128 stands for zero in the data rows.
Here are some points, one per row:
[150 160 160 111 112 181 130 142 169  50 132 126 109 122 133 163  87 105 101 164 154 155 135 132 103 141 153 165 102 132 110 146 133 111 113 161 142 162 100 114  69  98 135 151 125 112 117 171 129 113  82  68 154 140 144 134 162 177 141 139 132  70  94 172 137 131]
[195 168 135 181 128 131 145 124  77 143 106 125 142  73 148 194 109 103 113 169 181 163 103 125  69 151 136 134 137  58 107 188 131  84 112 201 115 100  87 140 105 127 130 101 121 102  96 115 203 134 107  68 106 153 108 117 166 185 166  73 118 101 142 165 173 181]
[124 130 125 144 140 201  87  59 155 133  89 112 101 129 114 129 138 100 150  76 117  87 104 104 104 125 101  68 118 114 165 116 139 138 164 137 146  89 112  91 113 143  53  57 166  85 125 160 129 144 126 162 109 161 131 104 128  96 149  52 117 131 178  91 104  96]
[100  86  94  72 130  82  89 194 106 156 129 135 114 140  90 164 194 146 152 100 116 149 169 114 131 179 118  65 110 106 182  61 133  83 114 141 149 106 126  93 153 153 107 130  48 101 147  94  85 126 140 149  98  95 136 167 117  96 152 117 227 168 102 116 161  85]
[140 179 104 141  67 122 160 107  58 173 102 118 174 138 143 189 156 141  74 113 110  90  90  66 173 151 134 107 160 123 116 120  86  57 114 106  88 187 150 136 123 107 138  70 142  89 133 189 129  97 105  82 108 112  73 133 146  70 131 164 163 187  64  63 159 139]
[111 179 119 103 138 113 191 171 130 185 123 157 119 121  79 170 205 171 160 105 105 131 108  89 113 141 141 106 131 173 164 162 152 105 176 107 165 161 103 133 131 148 119 140  90  93 122 161 130 104  95  90  60 130  90 146 159 107 121 148 218 174 148 122 182 142]
[134 115 144 187 115 172 119 177 107 179 107 142 115 130 153 144  87 115 103 111 130 139 131 165 123 117  90 136 162 126 111 148  98 202  93  50 175 124  81 163 161 103 123 140 150 117 122 124  65 113 191  77 141  88  92  78 127 151 119 154  49 107 162 148 124 154]
[ 44  93 144 100 194  95 168 121 119 181  88  88 126 135 116 100 184 144 150 132 117 157  54 225 184 175 172 125 159 118 102 140 117 105 170  65 154 126 146  98 147 151 164 159 119 173 129 140 150 130 154 131  89 147 111 150  97 145 138 171 132 139  88 203 106  99]
[ 80 117 179 144 128 140 174 127 167 102 116 116 134 112 158 106 157 153 119 171 153  95 157  84 150 134 135 185 209  64  96 181 150 162  91 124 133 172 150 158 125  98 165 132 178 136 144  59  98 146  61 141 127 137 140 130 175 133 103 171  96  97  80 167 179 164]
[140 105 178 138  27  88 130  96 158 104 131 155 132 142 134 149  13 109 109 158 169 171 125 148  31  85  74 163 113 121  80 206  42 181  99 148 154 123 126  93 126  88  76 170 142 107 129  78 156 119 130  89 152 158 142  81 145 141 144 160 150  60 110  76 100 156]
[ 79  68 174  92 110  71 113 153 129 154 107  97 180 111 101 124 116 110 110 136 118 125  71 197 116 114  48 148 193 142 119 119 115 174 157  82  91  81 164  87 142 133 124 157 111 120  71 106  97  64  98  89 130 105 130 102  83   0 104 144 184 120 117 104 127 145]
[149 140 142 160 142 109 177  40 104 140  82 131 126 150  61 113 165 155 130 120 128 140 153 144 137 101 148 122 100  94 161 122 144 100 126  98 121  99 154 128 147 159 137 110 131  88 157 178 145 170 135 124 149  82 146 142 100 141 103 131 112 174 193  76 192  55]
[111 123 126  65 177 129 136 139 141 147 115  55 166  98 117  84 160 112 202  86 162 160  47 153 149 205 198 126  95 123  88 112 124 114 170  66 100 100 122 158 137 137 163  68 161 180 185 178 142 112 144 117  88 110  89  94 135  84 113 148 129 241 154 123 114  60]
[148 166 109 157 143 115  63 136 173  51 159 179 118 164 170  79 104 111 157 137 119 123 146 140 120  85 145 116 163 152  90 100 169 194 114 198 126  73 125  77 133 140 138 139 115 176 132  59 149 124 136 192 152 159 105 141 118 113 125 107 161  84 138 157 135 133]
[ 90 106 147 159  85 117  74 139 115 146  95 144 138 165 144 110 150 157 159 126 139 106 176 158 119 116 168 143  84 147 100 117 139 152 138 186 135 111 133 110 127 126 192 144 172 176 170  78  50  76 149 192 131 126 146 173  59 131 114 107  96 111  82 159 102 109]
[141  79 103 143 133 143 121 142 140 124 186 126 106 141 184  96  79  81  73 152  98 137 149 140 124  94 123 168 118 114 114 133 147 142 110 167  84 150 137 150 139 142 179 114 165 136  73  71 125 194 116 132  94  96 135  79 166 140 122 145  85  82 143 110 154 120]
[144 209 145 153 121 142  81 143 103  75 147 145  83 122 171 159 113 114 119  78 116 151 106 136 169 112 141 118  82  85  86  98 131 114 166 189  90 140 140 121  47 142  87 121 104 133 110 213  95 204 131 128 120 153 171 105  38 151 113 116 115 164 130  73  67  86]
[185 103 115 175 178 165  95 128 128 172 120 152  98 153 150  80 115 140 176 144 108 108 141  96 109 134 161 118 126 161 150 169 148 100 160 124  83 172 127 160 102 147 136  82 117 153 138 121 102 147  49 175 125  83 140 132  93 158 112 162  88 178 187 134  80 136]
[134 160 166 132 139 123 156 111 156 117 167 175 158 114  95 135  79 146  89 130 120 118 135 139  92 132  83  99 112 171 121 167  84 181 148 136 105 108  86 102 131 147 119 151 129 169 157 135 142 103 128 113 142 134 188 123 151 136 136 115 135  76 144 149 115 147]
[148 131 118 158 153 113 158  97 123 154  83  95 143 118  99  57 134 103 181  68 176  50 183  52 107  51 133 151 143 160 130 105 172 133 100 124 106 103 105 144 124  60 122 101 138 108 125  63 187 153 106 162 124 161 131 116  96 169 165 125 128 110 111 106 108 137]
[184 128 147 118 131  95 141 169 107 100 185 147 124 109 127 167 108 107 145  70 113 158 102 147 140 170 129 157 156 107  73 148 144  83 172 121 153 128  92 191 127  86  94 107 134 164 116 183 114 133 116 132 110 176 136 136 125 173 147 138  39  86 113 108 133 165]
[146 126  96 188 143 141 124  59 102  98 191  88 127  84 143  96 112 147 173 152 106 108 152  50 146  88 105 105 133 160  94 106 184 153 169 129 119 158 115 140  80 158 170 211 159 117 112 122 122 160  84 126 138 178 129 155 178 137 132 140 112  99  85 102 160 152]
[140 118  67 119 138 102 114 155 184 115 167 159 105 154 168 122 107 123 161 192 120 124 106 136 132 142 147 155 146 134 141 112 144  93 134 167 146 122 100 158 156 110 121 120 105 154 111 142 102 171 139 163 104 217 127  94  75 195 127  39 128 139  96 153 101 113]
[171 139 156 144 161 140 165 156 145 190 127 178 152 117 144 123 110 134  86 164 108 138 129 137 150 163 111 134 156 197 143 154 139 168 109  82 129 179 160 137 163 124 129  75 144  62 131  89 125 115 124  88 129 111  62 132 182  96 138 126  94 124  71 171 133 187]
[158  94 131 125  99  96 107 107 195 150 122 147 119  79 130 137  49 122  82 143 148 106 119  97  91  91  93 160 156 102 124 179 172 138  85 161 113 128 150 148 117  76 132 196 160 100 178 112 179  69 160 154 182 119 115 120 154 179 156 118 139  87 140 130 103 112]
[129 146 168  98 135 162 161 133 133 150 141 129  54  90 160 121 111 115 167 148 121 104 126 156 153 115 147  87 117 137 153 144 124 121  84 127 122  98 130 131 157 152  98 150 124 152  95 155 136 120 146 118 165 142 144 166 136 169 159  83 138 119 131  86 134 151]
[112  98 154 136 132 104 142 148 116  68 183 108 118 127 102 139  77 146 144 100 115 112  86 108 109 101 105 118  75  95 144 169 142 162 135  86 114 138 115  76 187  72 107 204 165 128 113 133 147 114 193  95 171 182 170 185 120 175 149 127 127  69 157 168 137 159]
[ 81 118 155  77 179 127 121 152 123 113 153  56 150  93  81 162  91 159 112 134 151 141 107 226 161 128 111  96 148 144 100 166 113 195 168  95 132 123 103 162 162 127 179 155 168 130 116 117 155 127 162 110 109  83  91 119 119 124 157 166 193 138 125 183 133 129]
[117 115  95  85 155 153 164 129 140 144 116 124 173 153  89 122 172 163 111 136 161 122 107 130 151 174  76 104 152 147 146  97 151  96 117  84 150  94 181 101 151 129 105 140 105 135 138  83 176  49 102 153  69  80  71 140 141 129  92 120 223 167 141 151 145  89]
[190 151 131 118  60 173 106  89  85  97 120 161  79  90  89 127 160 151 136 114 208 149 153  45 142  90 123 174 132  98 162 131 109  29 106  94  55 123 133 181  55 130 141  79  55  96 115 191 162  98  49 104 135 142  90 130 166 170 178  85  44 128 178 138  99  94]
[ 84 100  69 130 139  89 106 134 156 152  81 100 159 154 168  83 169 212 142 138 108 185 164 167 118 145 117 109  68 160 169 130 134 171 140 106 171  81 126  62 141 131  83 104 114 158 118 119 106 117 162 144 202  78 156  94 120 111 119 136 146 107 107 101 113 154]
[140 164 121 146 170 182 207 102  70 116  92  71 140 117 103 150 134 128 118 127 128 157  60 100 190 108  99 128 114  85 159 115  94 100 124 172 164 162 131 161 136 142 147 117 111 126  92 130  92 136  65  75 164  89 143 193 121  82 123 143  90 178 110 109 147  89]
[161  93 155 100 144 222 112 109 125 147  89 128 200 144 158 161 153  71  85 103  93  97 158  80 107 143 107 140  84  97 126  98  90 133 127  76 107 157 102 137  78 166 151 102 105  75 156 120 120 135 122 112 192 142  63 119 220 146 133 140 103 154 105 149  77 144]
[ 82 133 147 174 114  89 153 138 154 159 171 122 174 150 114 111  96 123 105 149  97 130 119 166 106 148 123 139 126 134 163 125 143 149  67 114 209 120 144 133 157  77 102 158 145 145 130  64  89 157 198 153 111 102 100 153 149  80 115 136 161  76 126 166 114 200]
[124 145 111  96  81  83 149 177  71 150 112 122 143 131 144 115 120 163  86 129 128 128 164 159 127 172 114 106 134 157 109 108 125 128 113 134 138 141 124 118 176 168 106 117  96 114 115 152 127 144 167  77 144 129 137 141 100  42 112 168 144 142 129 175 182 101]
[ 62 166  73 106 156 140  75 106 113 113 117 172 145 159 157  80 133 147  84  92  89 179 138 176 140 167 145 149  93 119 157 121 113  93 126 115 156 151 162 121 152 153 175 116 120 109 120 181  82 122 118 125 139 126 156 113 155  84  85 129 138 178 143  87 111 146]
[159 120 142  82 118 122 129  80 137 108 111 173  58 114 139 109 173 125 162  84 147 124 184 129 123 119 195 132 106 102 128  20  70  94 166 180 124 115  84 123  36 125  84 118  88 139 116 181 156 134 166 144 148 146 167 117 110 150 129 106 164 151 191  67 144 124]
[133  97 117  79 111 151  66 189  97 111 183 106  76 128 130 150 134 142 127 133 105 108 145 114 132  44 115 176 125 121 116  91  87  84 120 159  98 131 106 103  90 149 103 168 140 128 204 172 124  90 120 167  89 154 160 127  57 180 117 106  93 113 135 138 109 157]
[ 98  87  90 103  96  73 116 143 118 124 118 169 158 144  81 174 171 123  63 151 110 151 128 106 155 116 191 129 154 164 103 115 102 147 126  98 144 146 217 138 173  86 106 117 116 121 121 149  96 140 163 105 116  78 105 147 126  95  66 185 124 175 138 121 108 129]
[101 103  63 144  58 110  88 142 187 123 125 155  65 183 134  96 174  74 167 122 102 114 174  84 149 150 165  73  80 179 129 110 133 141  95 175 106 114 111 131 112 158 165 144 115 135 152  73 137 158 139 236 102  86 177 121  70  80 116  77 106 141 119 154 119 148]
[101 160 155 139 164 139 119 158 106  89 151 120 127 150 172 157 131 121 194 188 161  83 158 159  85 131 140 100 161 119 144 147 152 109 130 170 147  99 141 112 147 162 172 137 170 185 133  93 146 144 161 194 130 147 164  98  86  97 126 141  86  74 122  97 106  73]
[157 159 105 154 134 130 144  56 151  76 139  70 148 130  84 128 145  63 102 132 122 102 115  96 145 125 115 139 143 131 201  81 160 155 127 118 115 181 175 153 142 147 100 105 114 149 112 121 176 170 135 120 127 139 163 126 204 181 128 118 151 157 144 108 149  87]
There is one direction along which these points spread out most. Take the direction at right angles to it along which they spread out most. Then take the direction at right angles to both along which they spread out most. Go by this last direction. Where along it does each point below lie, from 0 to 99? The average is 50, and the first point in the table lies past the average. One standard deviation of the points above along it is 16.
[ 84 100  69 130 139  89 106 134 156 152  81 100 159 154 168  83 169 212 142 138 108 185 164 167 118 145 117 109  68 160 169 130 134 171 140 106 171  81 126  62 141 131  83 104 114 158 118 119 106 117 162 144 202  78 156  94 120 111 119 136 146 107 107 101 113 154] 29
[133  97 117  79 111 151  66 189  97 111 183 106  76 128 130 150 134 142 127 133 105 108 145 114 132  44 115 176 125 121 116  91  87  84 120 159  98 131 106 103  90 149 103 168 140 128 204 172 124  90 120 167  89 154 160 127  57 180 117 106  93 113 135 138 109 157] 35
[140 164 121 146 170 182 207 102  70 116  92  71 140 117 103 150 134 128 118 127 128 157  60 100 190 108  99 128 114  85 159 115  94 100 124 172 164 162 131 161 136 142 147 117 111 126  92 130  92 136  65  75 164  89 143 193 121  82 123 143  90 178 110 109 147  89] 70
[124 145 111  96  81  83 149 177  71 150 112 122 143 131 144 115 120 163  86 129 128 128 164 159 127 172 114 106 134 157 109 108 125 128 113 134 138 141 124 118 176 168 106 117  96 114 115 152 127 144 167  77 144 129 137 141 100  42 112 168 144 142 129 175 182 101] 51
[140 105 178 138  27  88 130  96 158 104 131 155 132 142 134 149  13 109 109 158 169 171 125 148  31  85  74 163 113 121  80 206  42 181  99 148 154 123 126  93 126  88  76 170 142 107 129  78 156 119 130  89 152 158 142  81 145 141 144 160 150  60 110  76 100 156] 63
[ 62 166  73 106 156 140  75 106 113 113 117 172 145 159 157  80 133 147  84  92  89 179 138 176 140 167 145 149  93 119 157 121 113  93 126 115 156 151 162 121 152 153 175 116 120 109 120 181  82 122 118 125 139 126 156 113 155  84  85 129 138 178 143  87 111 146] 43
[157 159 105 154 134 130 144  56 151  76 139  70 148 130  84 128 145  63 102 132 122 102 115  96 145 125 115 139 143 131 201  81 160 155 127 118 115 181 175 153 142 147 100 105 114 149 112 121 176 170 135 120 127 139 163 126 204 181 128 118 151 157 144 108 149  87] 59
[141  79 103 143 133 143 121 142 140 124 186 126 106 141 184  96  79  81  73 152  98 137 149 140 124  94 123 168 118 114 114 133 147 142 110 167  84 150 137 150 139 142 179 114 165 136  73  71 125 194 116 132  94  96 135  79 166 140 122 145  85  82 143 110 154 120] 50
[124 130 125 144 140 201  87  59 155 133  89 112 101 129 114 129 138 100 150  76 117  87 104 104 104 125 101  68 118 114 165 116 139 138 164 137 146  89 112  91 113 143  53  57 166  85 125 160 129 144 126 162 109 161 131 104 128  96 149  52 117 131 178  91 104  96] 41
[185 103 115 175 178 165  95 128 128 172 120 152  98 153 150  80 115 140 176 144 108 108 141  96 109 134 161 118 126 161 150 169 148 100 160 124  83 172 127 160 102 147 136  82 117 153 138 121 102 147  49 175 125  83 140 132  93 158 112 162  88 178 187 134  80 136] 42
[148 166 109 157 143 115  63 136 173  51 159 179 118 164 170  79 104 111 157 137 119 123 146 140 120  85 145 116 163 152  90 100 169 194 114 198 126  73 125  77 133 140 138 139 115 176 132  59 149 124 136 192 152 159 105 141 118 113 125 107 161  84 138 157 135 133] 22
[117 115  95  85 155 153 164 129 140 144 116 124 173 153  89 122 172 163 111 136 161 122 107 130 151 174  76 104 152 147 146  97 151  96 117  84 150  94 181 101 151 129 105 140 105 135 138  83 176  49 102 153  69  80  71 140 141 129  92 120 223 167 141 151 145  89] 52
[ 90 106 147 159  85 117  74 139 115 146  95 144 138 165 144 110 150 157 159 126 139 106 176 158 119 116 168 143  84 147 100 117 139 152 138 186 135 111 133 110 127 126 192 144 172 176 170  78  50  76 149 192 131 126 146 173  59 131 114 107  96 111  82 159 102 109] 20
[ 98  87  90 103  96  73 116 143 118 124 118 169 158 144  81 174 171 123  63 151 110 151 128 106 155 116 191 129 154 164 103 115 102 147 126  98 144 146 217 138 173  86 106 117 116 121 121 149  96 140 163 105 116  78 105 147 126  95  66 185 124 175 138 121 108 129] 53
[140 179 104 141  67 122 160 107  58 173 102 118 174 138 143 189 156 141  74 113 110  90  90  66 173 151 134 107 160 123 116 120  86  57 114 106  88 187 150 136 123 107 138  70 142  89 133 189 129  97 105  82 108 112  73 133 146  70 131 164 163 187  64  63 159 139] 78
[161  93 155 100 144 222 112 109 125 147  89 128 200 144 158 161 153  71  85 103  93  97 158  80 107 143 107 140  84  97 126  98  90 133 127  76 107 157 102 137  78 166 151 102 105  75 156 120 120 135 122 112 192 142  63 119 220 146 133 140 103 154 105 149  77 144] 71
